(in the rows, 128 means zero)
The rows below come in pairs that one turn or mirror swaps. Which row does each named row swap with?
Nubo: [126 126 115 132 111 123 149 112 160 137 128 138 120 141 116 147 127 119
 144 159 144 103 127 133 143 118 116]
katu: [124  98 137 170 117 121 120 114 145 158 155 160 124 137 114 103 135 155
 122  97 140  85  88 135 131 136 119]
zomog: [135 167 103 179 117 112 147 118 128 165 138 153 106 105 125 125 147 130
 120 136 122 144 102 142 118 110 107]
dogev: [127 171  97 168 110 117 144 100 121 161 140 143 115 121 147 128 140 123
 135 135 133 136 113 137 115 113 112]
meteg: [117 128 117 136 125 149 151  86 144 137 138 150 117 107 130 141 142 123
 120 139 159  87 109 132 156 101 130]
gane: [118 145  98 138 126 145 124 143 134 146 137 139  97 121 136 190 157 139
 110 128 158 107  91 138 135 123 129]
logug: [131 139 143 155 110 139  92 117 127 156 138 149 103 148 125 116 169 155
 101 136 130 118  84 131 132 124 169]
sitil: [136 161 113 140 128 121 137 110 135 160 157 144 143 126 133 135 156 129
 111 109 136 116 104 122 151 154 163]
bab: [123 152  96 134 123 138 126 138 126 146 130 138 105 144 112 175 151 126
 101 114 166 107  98 130 132 136 110]
gano: [125 174 103 171 121 132 149 100 146 155 148 158 118 119 141 139 128 128
 120 138 143 141 119 132 121 114 109]
fal: [104 136 120 186 128 142 146 103 131 151  93 142 124 131 109 133 163 137
 109 130 131 138 106 125 118 123 112]
boni: [ 84 104 108 153 116 125 128 108 146 148 135 167 119 104 140 157 139 168
 101 109 115 120 110 117 124 115 132]
lop: [130 162 108 155 148 131 139 139 124 141 145 131 107 119 119 109 135 125
 119 124 122  70  98 139 113 126 117]
puza: [125 109 125 181 114 121 114 127 151 150 173 144 104 131 127 104 134 146
 107 110 134  75  84 130 127 144 126]
duli: [145 153 102 143 129 147 126  96 130 153 144 140 141 125 130 138 156 133
 107 122 151 115 104 118 157 146 161]
lenis: [126 150  95 138 114 153 110 141 142 132 122 137 118 130 122 180 150 139
 105 105 150 105  89 131 134 127 124]
piti: [ 75 115 102 150  93 123 134 114 154 128 131 152 120 120 132 146 144 171
 103 117 129 113 121 121 121 111 140]
gase: [144 123 123 132 126 107 106 143 163 160 134 146 120 127 146 113 152 120
  82 123 126 105 133 126 113 111 141]
Barul: [ 74 129 114 169 110 126 134  97 132 135 130 159 103 130 128 145 141 171
  83 126 130 115 116 136 120 111 116]
Ziv: [130 143  93 157 115 154 109 130 145 136 142 135  96 131 114 180 149 128
 105 129 164 104  95 143 132 121 115]
vop: [133 143 119 129 124 139 141  95 140 143 147 162  95 114 145 140 146 139
 112 145 168 102 115 136 159 102 146]
medi: [ 98 126 129 133 119 122 144 113 162 151 126 136  96 151 122 132 131 108
 106 161 131 108 109 142 153 124 116]
Bomo: [101 116 125 139 105 123 147 120 162 163 115 114 117 151 109 156 127 117
 122 142 141 108 103 145 125 127 128]
kuf: [ 73 100 103 153 103 129 120 119 147 147 140 160 116 111 131 143 148 167
 102 117 135 128 108 134 111 106 128]
lam: [143 109 108 136 123  96 119 154 152 158 147 140 124  96 146 117 156 120
  97 133 136 108 123 127 122 134 135]
Bef: [134 142  99 137 121 160 107 132 148 137 140 142 105 142 111 175 156 131
  97 113 157 106  91 135 129 130 122]
fozad: [110 101 138 166 113 120 156 106 174 138 129 141 116 141 125 140 127 108
 125 148 141 108 105 145 134 117 123]
zabo: [117 160 125 158 129 131 137 144 129 155 141 107 117 109 132 119 145 132
 123 122 114  88  99 150 101 112 118]
kenug: [104 117 126 140 111 121 159 129 155 125 129 136  98 155 125 146 139 116
 132 156 137 108 113 143 132 107 132]
nat: [124  97 138 169 120 124 128 116 149 167 144 167 109 139 123 109 129 159
 120 112 132  79  84 121 139 136 143]
zurod: [147 116  97 136 120 112 115 140 154 156 152 138 127 107 155 125 148 112
 119 143 141  99 126 120 115 131 151]
naf: [129 142 143 131 109 138 100 124 124 157 136 145 101 143 137 112 161 152
 102 134 106 130  92 124 125 129 156]
Komi: [ 71 116 106 166 110 110 133 124 153 138 137 149 112 120 144 154 132 164
  98 126 129 138 118 128 124 118 135]
pezo: [136 110 138 184 101 110 115 110 155 159 159 161 114 127 130 115 132 144
 117 105 148  76  91 130 125 134 124]
dupu: [146 134 145 145 115 125 107 130 124 151 130 141 113 145 134 111 159 168
 117 135 128 136  94 124 140 130 162]
zofa: [136 149 133 144 109 125 108 116 133 141 129 157  96 165 124 113 157 154
 110 128 127 137  82 124 132 139 155]
filib: [120 123 118 193 124 127 124 106 132 138 100 152 111 115 108 129 153 115
 105 138 135 147 108 128 114 124 123]
selu: [115 151 109 158 126 134 132 133 108 147 148 119 107 108 125 109 142 109
 112 117 125  80  96 148 107 121 119]
pozos: [126 148 132 150 107 143 122 116 130 143 128 141 105 140 132 100 173 166
  99 127 105 120  98 126 121 129 163]
diru: [136 114 145 176 128 108 115 111 150 151 163 164 117 138 126 113 125 146
 102 108 133  87  99 126 141 148 126]
Sur: [128 137 126 195 113 128 122 103 142 165  97 146 107 126 113 144 161 134
 104 125 157 134  86 122 108 127 116]
pizos: [110 133 119 200 124 132 129 117 128 149  87 143 113 133 118 129 161 136
 113 121 135 131 113 120 104 117 118]
safar: [ 87 116 103 142 114 106 144 125 153 165 111 130 118 136 117 139 126 111
 125 149 150 114 109 147 122 107 136]
Vatud: [150 149 105 147 129 146 136 121 135 151 138 148 132 126 111 138 163 152
 101 120 138 127  97 123 165 144 159]
ton: [152 110 121 144 143 111 113 145 152 152 140 145 123 117 144 128 147 119
  95 136 153  88 116 107 107 119 145]
nakit: [136 115 109 139 138 114 119 154 157 173 129 136 115 129 167 120 147 122
  88 130 141 107 123 111 122 137 128]
Ler: [150 113 115 132 122 139 108 136 156 163 147 143 114 129 152 120 139 123
  88 130 120  96 130 125  94 125 132]
risid: [112 118 132 157 110 126 149 128 180 151 113 128 112 155 121 141 134 113
 114 142 147 119 115 155 145 112 128]
rilu: [116 134 135 195 133 135 131 108 137 155  94 140 121 100 134 131 155 132
 101 133 132 137 103 121 111 124 130]
zuf: [137 109 114 122 124  99 112 139 162 147 143 151 129 134 156 122 143 141
  96 126 133 109 121 107 106 117 150]
riz: [132 138  79 137 114  99 137 134 134 154 146 148 110 124 160 113 148 126
 134 107 161 102 101 118 114 116 138]
seguf: [120 161 122 154 132 150 137 144 118 154 156 117 108 105 142 113 141 128
 105 136 126  84 103 151 116 120 124]
zigeg: [125 142 103 130 117 160 117 137 124 145 135 129 106 137 129 174 145 149
 107 117 170 106  96 128 137 119 117]
kema: [126 159 115 150 130 124 129 146 119 146 144 108 119 114 129 118 151 141
 121 115 112  74 109 141 114 119 127]
zaz: [119 113 136 178 116 117 112 119 141 150 177 155 107 134 111 100 128 140
 111 114 130  89  84 126 135 138 133]
kuvag: [126 144 110 130 131 146 136  89 138 152 148 145 109 103 132 141 144 148
 116 129 164  92 107 113 150  95 117]
Vome: [ 79  99 100 161 108 118 130 117 148 153 124 175  98 114 133 145 139 158
 104 125 124 120 107 117 110 107 131]
gat: [129 142 128 146 105 128  97 124 132 156 144 147  97 150 133 109 163 152
  99 143 131 141  97 115 123 115 165]
keto: [123 117 128 188 117 112 117 120 133 166 154 150 115 141 140 115 144 162
  94  99 149  87  84 132 127 151 140]
zun: [116 138  75 153 114 115 151 122 130 151 155 134  98 119 147 114 158 117
 136  98 150 102  93 125 128 128 135]
Sug: [121 111 121 177 115 116 125 111 155 159 159 165 110 138 124 110 112 153
 123 106 131  96  75 129 131 139 131]
Pefan: [126 142  86 157 132  93 159 125 130 150 126 145 110 118 143 112 147 116
 130 108 163 100 116 125 123 126 142]
kel: [ 75 111 111 152 107 120 128 120 148 138 133 143 109 118 126 166 145 172
  99 120 131 111 115 117 125 111 111]
pak: [116 127 122 193 128 141 127 114 140 158  90 137 116 128 112 133 143 120
 109 127 144 138  96 116 112 135 113]
nif: [157 103 124 130 130 144 113 132 149 161 142 163 116 141 156 117 145 125
 104 125 134  88 132 131 129 123 135]
Tuda: [122 119 120 136 110 124 152 127 167 131 131 139 108 141 108 136 128 132
 122 156 147 117 118 145 157 121 106]
zon: [143 142 129 153 113 132  98 124 127 169 151 153 108 144 137 109 173 152
  98 134 129 129  78 128 123 131 155]
fub: [ 80 108 113 165 113 126 128 129 140 143 133 149 116 116 134 164 144 171
 105 113 134 131 121 107 125 112 116]
lodin: [127 166 121 162 119 138 123 140 130 145 144 124 114 106 131 116 134 123
 119 121 113  80  86 153 113 113 118]
pona: [119 123 140 197 127 133 139 106 132 155  95 136 119 131 112 128 162 119
 113 124 136 128 116 112 125 125 121]

Ziv swaps with kema
bab swaps with seguf
naf swaps with pak
diru swaps with Komi
gano swaps with sitil
lenis swaps with lodin
fozad swaps with zuf
fub swaps with zaz
nat swaps with Vome
meteg swaps with riz

The rows below come in pairs that one turn or mirror swaps. Which row does each named row swap with?
fir: [135 121 156 132 147 114 149 162 132 164 117 125 125 149 152 117 133]
Muma: [105 154 153 123 133 104 119 140  85 144 159 123 118 175 135 134 100]
mekup: [117 147 118 124 118 115 132 108 151 144 139 127 129 161 129 121 118]
Vav: [122 161 148 122 133  99 135 130  93 150 159 110 117 169 135 107  95]
Zarug: [132 145 126 111 132 100 105 124 101 170 134 137 117 165 169  87 137]
suta: [100  98 133 121 137 102 157 118 103 146 148 134 139 146 157 142  91]
zug: [116 106 132 116 153  88 162 126 110 157 161 149 132 145 160 128  92]
tukib: [ 85 115 124 113 157 102 123 109 129 137 119 112 100 143 174 113 109]
Kig: [140 109 169 107 151 107 124 124 150 140 134 150 130 150 170 112 112]
lisen: [118 119 166 139 148 113 138 168 123 154 134 126 133 157 133 114 133]
podu: [102 130 102 113 148 108 139 111 118 139 125 127  95 135 171 106  96]
fes: [129 142 138 119 144  83  98 119  97 146 129 117 109 168 168 105 137]
gasi: [111 103 165 125 141  97 164 115 100 151 157 144 121 149 161 132  91]
nesu: [112 143 129 117 111 124 134 122 136 149 130 127 123 164 122 123 143]
Fek: [115 163 131 111 133  93 135 141  91 149 167 121 118 170 134 117 108]
refe: [119 147 157 115 149 125 125 129 112 127 168 135 131 156 162  80 113]
fibu: [103 106 124 128 160 111 127 106 125 126 112 133  97 137 154 123 106]
sif: [129 143 134 116 170 126 134 123  81 156 120 126 136 163 158  94 133]
kopa: [126  98 138 135 153 100 148 126 102 156 152 139 129 142 153 138  83]
mekif: [103 132 149 129 177 113 141 121  80 159 126 129 135 164 163  86 124]
dep: [119 127 176  99 162 136 120 110 128 152 134 149 116 153 164  97 128]
kuvel: [104  94 147 117 147 102 161 127 107 147 154 146 117 147 152 133  91]
bir: [102 148 127 129 144 106  95 128 122 167 125 123 103 141 176 103 130]
tos: [100 163 142 126 135  97 132 130  89 151 155 120 121 184 130 124 107]
pim: [132 130 143 119 162 110 112 126  86 160 124 151 133 173 177  99 114]
Nok: [113 141 122 134 167 107 101 102 107 141 140 125 107 156 178 111 140]
Tagoz: [125 130 151 113 157 119 124 100 154 144 142 137 136 128 154 109 132]
Sola: [ 98 161 171 111 122 100 137 139  99 144 144 137 117 176 132 113 104]
zuret: [145 120 151 114 171  96 137 134 145 138 130 139 123 129 160 122 124]
Libu: [ 99  99 145 126 149  93 147 121  91 141 136 152 125 147 149 141 105]
Gevi: [111 129 151 139 156  95 101 128 117 163 125 125 103 152 161 129 156]
zime: [115 116 139 165 150  82 130 136 122 151 151 129 129 147 174 125 131]
Ses: [ 93 129 115 113 165 117 148 112 120 147 104 140 101 144 171 117 104]
fudof: [106 145 128 117 120 132 115 125 147 138 127 135 124 181 141 126 108]
fusu: [ 94 104 143 119 151 100 160 130  96 161 151 150 141 142 161 135 103]
dula: [101 136 139 114 121 116 115 103 155 150 140 117 135 170 141 114 131]
bup: [ 98 117 121 116 145 101 156  95 118 127 120 118  96 146 170 121 120]
mati: [102 150 143 133 117 117 120 102 143 150 123 125 112 175 131 103 119]
Rimal: [ 93 165 156 113 138 100 143 149  94 154 160 122 128 167 136 122 116]
tar: [126 124 162 125 136 124 124 125 166 151 151 138 108 148 163 108 128]
tokar: [147 125 174 130 148  93 140 147 123 140 133 122 121 152 149 116 141]
buraz: [ 96 164 148 110 119 100 139 131  98 142 151 109 120 169 143 123  92]

bir swaps with Tagoz
lisen swaps with mekif
tar swaps with Nok
pim swaps with tokar

